Rotation paths and how fast each direction turns (degrees a step):
Each turn is a multiple of 5 degrees from 10 to 175, or 0.
Each row of a path follows its step; steps can be skipped.
Path 1:
step 3: [ -8  -9   1  -6   3  -6   6   2   9  13  -5   3   2   5  -7  -8   0  15
   0 -16  -7  -9  -1   8 -15 -10  -2 -10   8 -17   8   6  10  -7   6  26
  20  15   4  -8   0  -5  -2 -22  -7   6  -5  18  -3  -3 -13   3   6   8
   1  -4  -1 -12   1   5   6   7 -14 -19  19   0   0  11]
step 12: [  2 -10  10 -13  10 -11  -4  17  13   4   1  -8   6  -3  -5 -15  -4   9
   6 -21  -9   3   0   6 -10   2   3  -1   2   2   9  -6  14  -8   9  22
  20  -4  10  -6   2  -6   1  -4   0   1  -6   4  -6   0  -9   0   1   8
 -20  -8 -14  -3  -3   9 -13  12 -11  -9  20   9  -4  19]
step 15: [ -5   2   5   9  18 -11   7  -2  -2  -1   5   2   7   6  -4   3 -11  -5
   6  -2   3   8  10   4 -14 -10  -5  -6  10 -19  10  -5   3   6 -13  13
  -4   3  10 -19   1  -6   5   4   7   6 -18  14  -7  11  -4  16   8  -2
  26  14  -6  -4   3   9  -4   8  -1  15  26 -16  -1   0]
step 16: [ -2 -24  -1   9  -1 -10  11  -6  -7   0   4   7  -6  18  -3  -5  -9  12
  12  -6   8  11   2  10   0   6 -21   4   6 -15   8  -2  19  -9 -15  -6
  17 -12  -2 -10 -11   7  -7   0   3   0  -3  12  -7  21   9  11 -10  -2
   7  -6  -1   7  -7   1  -9  10  -1  -7  12  12   8 -13]
step 19: [  0   8  -4 -11   4  -1 -12  -9  11  12   8 -18   1   8  11  10   5  11
  10 -24   3   9   3   7  -5  -6   9  11  -8 -11  10   2   9 -24  -8   4
  19  10  -7 -19   7  -4   3  -7  -9   1  -8   0   6   5  -1   8   4  15
  -9  12   0   6  12  12 -10  10   4  11  -7  -1  10   2]
step 25: [ -8 -18  17   0   2   4   3  -4   4  -3  13   9   3  13  -7  -7 -25  10
   5 -10  -5   7   4   2  -4   7 -17  17   7  -4   1  -5  -4  -9 -19 -12
   8 -18   3  -5 -15   3   4   8   3   3   5  -2 -13   1  11   9  -4   3
   3 -12  -7   4 -23   0  -9  19  -9   6   9  13   7  -3]
step 27: [ -2   2  -4  10   3   1  -9  -1  -3 -10   5   4   7  12   6   0  -8   8
  10  -1   2  22   4   5 -10   1   4   4   7 -18   6   0  -4   0 -32   4
   1   9   3 -19   1   3   0  -7   5  10   9  -9   9  -7   6  -3  16  23
  -8   3  14  11   6   6   4   1  -7  29   9   6   9  -6]
Speeds:
[-3  2  2 -2  1  0  0  0 -2 -2 -3  4  1  3  1  6  2  5  5  6 -3  1  2 -3
 -4 -1 -2 -1  5  0  3  3  2  2 -3 -4 -3  0  1 -2 -2 -4 -1 -3 -4  2 -1  0
 -1  3  3  1  1 -4 -3 -3  0  0  2 -3 -5  0 -1  0 -2  0 -1  1]  35
[ 1  0 -3  0 -4 -3  1  1 -1 -1  0  5  2  2  0 -3  1 -3  2 -1  0  3  3  1
  4  0 -3 -4  1 -2  1 -1 -4 -7  0 -7 -4  0  1  3 -1 -1 -2  3  3  3  1 -1
  1 -1  1 -2  1 -1  1 -1 -2  5  0 -1  1  5 -4  0  0  5 -2 -4]  155
[ 2 -2 -4 -4 -1 -2  2  0  3 -3 -2 -3  3  5  0  0 -3  0 -1 -3  0 -4 -3  3
  0  6  0  2  1  0  2 -3  0 -2  3 -2 -2  0  1 -2  4 -2 -1 -1 -1 -1 -1 -1
  0  4  6 -1  0  2 -1  2 -4  5  2  3 -1 -5  0 -7 -3 -1 -1  0]  155
[ 0  3  1  2  1  0  0 -1  1  2 -1  2  4 -4  4 -1  1  4  2  0 -1  1  0 -1
  4 -2 -1  7 -3 -4 -2 -4 -5  0  0  0  2  1 -3  3 -2 -2  0 -3  4  4 -2  1
  1  1  2  1 -5  0 -5  0  0 -1  1  1  0 -1 -1 -6  5  2  3  3]  160
Path 2:
step 6: [ 13 -11   0   0  -4  20 -21 -10   9  17  -5  -9   7  14   3   8  -1 -19
   4  -3   4  10   0  20 -15  -1   6   5   1   1 -21  -4 -15  -1  -7   4
   2 -12   6 -14  19 -13  -7  -2   7  10  -4  -3  -1   5  -4  13  -2 -13
   5 -13  -9  -7  10   7 -12 -18   2  11   8  24   9   1]
step 11: [  2 -12   7  -6   1 -10  -8 -12   6 -12 -14  -4   4 -12  15  12  -9  12
  -7  11  -4  17   4  12  -3  13  17   2   0 -11 -12 -18   1 -17   2  -1
  11  -2  -5  14  16   1   4  21   2  -4 -11  13   7   3  -8 -16  -4 -12
 -14  18 -16   0  -5   8 -20  -2   4  -9   2  10  15  15]
step 15: [-17   0   0 -11 -14   0  -1  -4 -16  -5   3  10   6  -1 -12   1  -8 -13
  -7   7 -15   5  12   4  -5  19  -5  -1   2   5  -6   2  13   8  -5 -11
  12 -26   0 -15   5 -15  -2  16 -17  -7 -13 -14   6  -1  -9   9  -5  -3
   0  -8 -27   5 -25   0   7   4   9 -12 -11   6  15   3]
step 17: [ 11 -17   1  -2   5   8  -3   2  -5  -1  13   1  -8  -2 -13   4  -2   0
  -2  -2   3   4   0 -16 -24  -5  -3  -2   4  -8  -6  -5  23   6  -2  -9
 -13   1  20   4  11  14   4  -3 -16  -4 -29  12 -10  -6 -17   0 -13  -9
  -3  10 -17 -15  -5  -6 -13   1   0  14  -4  14  17  16]
step 25: [ -8  11  -9  -2   2   4   8 -19   5 -18 -12   3  13  11 -13   8  -9  11
   8   2   8  15   0 -13 -15   1  23   6 -13  -4  -3  -4 -18  -5 -15   6
  -1 -21   6   5   0  10  -1   3  -4  14 -12   4  12  27 -10  -8  -5   6
   0 -11  -6  -4  -8  -3  15   0  -4  -5   2  26  -1   0]
step 30: [-29   3   5  -2 -13  10   8  -6  -5  -9 -13   4   3  13 -19   4   1  -2
  -2 -12  -6  -8   1  12  22  10   6  -4  -1 -19  -4 -19  14   6  -7  -2
  -7  -6  -7  -1  15  21  12   5 -12   0   1  -2  23 -16 -14  -3 -19  -6
  -3  -4  -8  -3  -9  11   7  -1   1   2  -9   5  15  -4]
step 31: [-11  -1  -6 -11  -5  -8  -3   4   7   3  -4   0  -2  14 -23   6 -11  -3
  -9  -8  -7   4  -2   3   9  25  13   6   2  -6 -18 -14 -17   4  -9  -5
 -12 -12   5  -1   2  21  -3   0 -11  16   3  16  -5 -13 -22   7   2 -24
  -4  -1 -16   6 -12   7  -5   5   7   6 -15   4  10  -2]
Speeds:
[-4  5 -1  0 -3 -2  4  0 -1 -3  0  1  2  0  5 -2  0 -6  2  7 -2 -1  0  0
 -3  2 -4  1  0 -1 -1  5  2  5  3 -2  1 -1  1  2 -1 -4 -5 -2  3 -2  0  3
  0 -3  0  3 -2 -1  1 -1  2  0 -1  2  0  0 -7  1  2 -1  0  1]  55
[ 3  4 -3  1 -2  4 -1 -3  1 -2  3  2  1  2  2 -4 -4  0 -1 -1  1 -1  2 -1
 -4 -2  0  2  4  5 -1  2  0  3  1  4  0 -1 -1  3  0  3  3 -2 -4  0 -7 -4
  0  5  2  2 -3 -3  2 -2 -1 -1 -1 -4 -3  1  2 -1  3 -2 -1  2]  40
[-3  1 -7 -2  1 -2  0 -1 -2  5 -2  5 -2 -3 -5  1  0  0  6 -1  1  2 -1  1
  0 -5  2  1  2 -1  0  2  7  3 -2 -6 -1  3  2  3  1  1  2  3  1 -3 -3  0
 -2  2  4  2  2  2 -1  0  0  2 -3  0  1  0  0  2  1  2 -4 -1]  145
[ 5 -4  1 -2  1 -3  3  0  0  5 -2  0 -2  2  7  1  4 -1 -2  0  1  2 -3  3
 -3 -1 -3  0  2  0  1  2  3  0  1 -1  2  3  4 -1  0 -6  3  2 -1  0  0 -1
 -1  1 -3 -3 -4 -4 -2  2  0  0 -4 -1 -7 -1  3 -3  3  3  0  1]  65
[-5  0  2  3 -4  0 -5  1  4  5 -1 -1 -1  3 -4 -2  1  1 -2 -3 -2  1  1  2
  1  2 -4  2 -1 -2 -3  1  2  2  1 -2  0 -2 -5  2 -2 -5  0  4 -2  6  1 -3
 -2  0 -3  4 -1  0  1 -2  6 -3 -1  2  1  3  3  2  3  1  1  0]  45
[-2  2  4  3  4  0  0  0  0 -1 -2  3 -4  2  3 -1 -6 -2  2 -2  4 -3  0  1
  5 -1 -1 -5  1 -1 -6 -2  2 -1 -1  1 -2  2 -1 -4  1 -2  3 -3  2 -1  0 -5
  2  1  0  2 -1  3 -3 -1  2 -2 -1  1 -5  0 -5 -1  1 -2  0 -6]  175
Path 3:
step 8: [-16   4  10  14   9  -2   9   8 -18  -6  -4  -2  16  -3  -8   3 -14  -5
  -1  -5  -5  -9   5  -2 -21 -31 -10   9   8  -4  11  17   1  -5  -3   9
 -10   3  -6 -11  -9  20  -7   8 -11 -12 -14  13 -15   3  -2  12   4  -1
 -17  -3   1   3  13  -1   8   1   1   2 -15 -19   4   7]
step 12: [ -3  -7  13  -7   1  -9   2 -24  -2  16  10  -2  19  21 -13   8   1   1
   4  -9 -24  12  -7  12  14   9   0   1  15   8  -4   3   4  -1   6  13
   4  11   5  11   4  -4   9  -1  10   1   1  -3  11   3  17  12   9  17
 -11 -17   6  -8  -4   9 -16 -17 -11   1 -15  -7   3  -2]
step 16: [-17   1   8  15  21   0   0   5   4 -11 -17   0  12 -13  -4   0   3  10
  -5  15 -12  -5   8  14  -2  -5  -4  -4   4  12 -19   3  -3  21  -8   0
  12  -9  19  11  -4   6   9   5  -5   9   9  -9  -7  14   2   1  -7 -13
  -1   1  -7 -11   2   4   3  18   6 -31  -5  -5 -20  -4]
step 17: [ -5 -11  23   2  -4 -20  -9   7  -3   4 -19  -4  22   2  -1  -1   2   6
   3 -17   6  -5 -12   8   9  13  11   8  21 -15  -5  13   6   8  -2  14
   4  -2  14   0   8   3   7  -5   1   2 -13  13  -6 -10  17  -7  -4   4
 -20 -12  14   4  -8  -4   1   1  10   6   6  -3 -10  17]
step 28: [  9   9  10  -5  -6   7   8   5   8   5   4  -1  -9  -3  11  -7 -11  14
   7  -7   9  12   3  -8   3  14  -4   6 -10   5  -9  -3  -9   4 -17   7
  14   5  34 -13 -15  16   9  14  10  15 -11   5 -11   2 -13 -14 -14   3
  26 -12   1   0  -9   5  -7   3  -4   1   9   5  -7  -2]
step 33: [ -2  16   1   2   8   8   7   7   2 -19   7  15 -15 -14  -3  -6   3 -19
  -5  -5   4  -5   9  -2  -2   1  -5  -2  14  -2 -10   3  -4   2  -8   7
  18  14  -2 -23  -7  21  -9  -2  -3   6  -6   1   2  -2 -17  13 -13   9
  15   0   8 -14 -13  -2   0  11  12 -24   8 -13  -3 -10]
step 34: [  3  21  24  -2  -8   2 -11   2  -1   7  -3  -9   7  -1  -8   1  14   8
 -10   7  13   2  -6   3  -7  -4  12  18   1   4 -25   9  -1  11 -13 -10
  -4 -16   8   8  16  13  -6  -1  -3 -12   0   2  -4 -11   2  -6  -9   3
  15  -6   4   8   7 -11  15  18 -12 -23   8  -9   1  11]
Speeds:
[-2 -2 -2  2 -7 -1 -6 -1  1  1 -1  0  1  1 -1 -5  0  0  1 -2  3  1 -2  1
  4  3  2  0 -2  1 -1  1 -8  5 -4  3 -4  0  2  0  1  2  2  0  1 -3  2 -2
 -5 -1 -2  1 -1 -2  1 -1 -3 -4 -1  1  2  0  4 -5  0 -1 -2 -2]  60
[-2 -2  0  2  3 -2  3  0 -2  1  0  0 -2  1 -2 -1  3  2  4 -4  5  3  1 -4
 -4 -2  0 -1 -1  0 -5  4  0 -1  0  1  3  2  1  3  5  2  0 -3  2  4  4 -1
 -3 -2  0 -4  1 -1  5  2  6  1  3  2 -2  2  2 -3 -1  3 -5  0]  60
[-1  5  0  5  2 -1 -6  0 -3 -1  0  2  2  3 -1  2  1  1  2  1  3  1 -2  7
  0 -1  2  0  1  0 -1  1  1 -6 -2  7  0 -3  1 -1  1 -2 -2  0 -1 -3 -1  1
  0 -2  4  2 -4  0  0  3  2  4  4 -4 -3 -1  1 -1  2  0  2 -5]  85
[-2  3  3 -1  2  1 -2 -4 -2  1 -3  2  2  2 -4  5  1  0 -5  3  0 -4  1 -2
  0  3 -1  2  2 -2 -4  2 -2  4  3 -1  2  0  0  2  2  4  0  4  3 -2  1  1
 -1 -1  5  5  5 -1 -2 -1 -4  4  1  2  0  0  1 -3 -3  2  0  2]  80
[-3  0  0  4  6  1  1 -1  2 -4  3  6  1  4 -2  4 -1 -1  0  1  1  4  0 -2
  2  1 -1  3 -6 -5  5  3  2  3  0  1 -2  1  0 -1  2  1  0 -4  3  1 -6  2
  0 -2  1 -2 -1  0  0 -2  0 -2 -5 -1  4  0  2  2  2 -1  1  0]  160
[ 5 -3  0  2 -1 -5 -2 -2  5  4  4  1  1  1  2 -1  1  4 -5 -1 -1  3 -4  1
 -4  2  1  1 -1  3  0  0 -1  0 -3 -4 -1  0  0  3  4  3  0  1  3  2 -1 -2
  5  0  2  0  3  4  0  0  2  3  2 -2 -2 -2  2 -1  5 -2  5  3]  130
[ 3  0 -3  1 -3 -1  0  8  0  0 -4  5 -1  2 -1 -3 -1  2 -4 -5  1 -3 -2 -3
  0  0 -1 -3 -3 -2  2  3  0 -3  3 -1  2 -1  2 -2 -1  2  2  0  2  3  0 -6
  1 -4  0  3 -1 -1  1 -5 -2  3  3  0  1 -2  1  7 -3  2  0 -3]  80
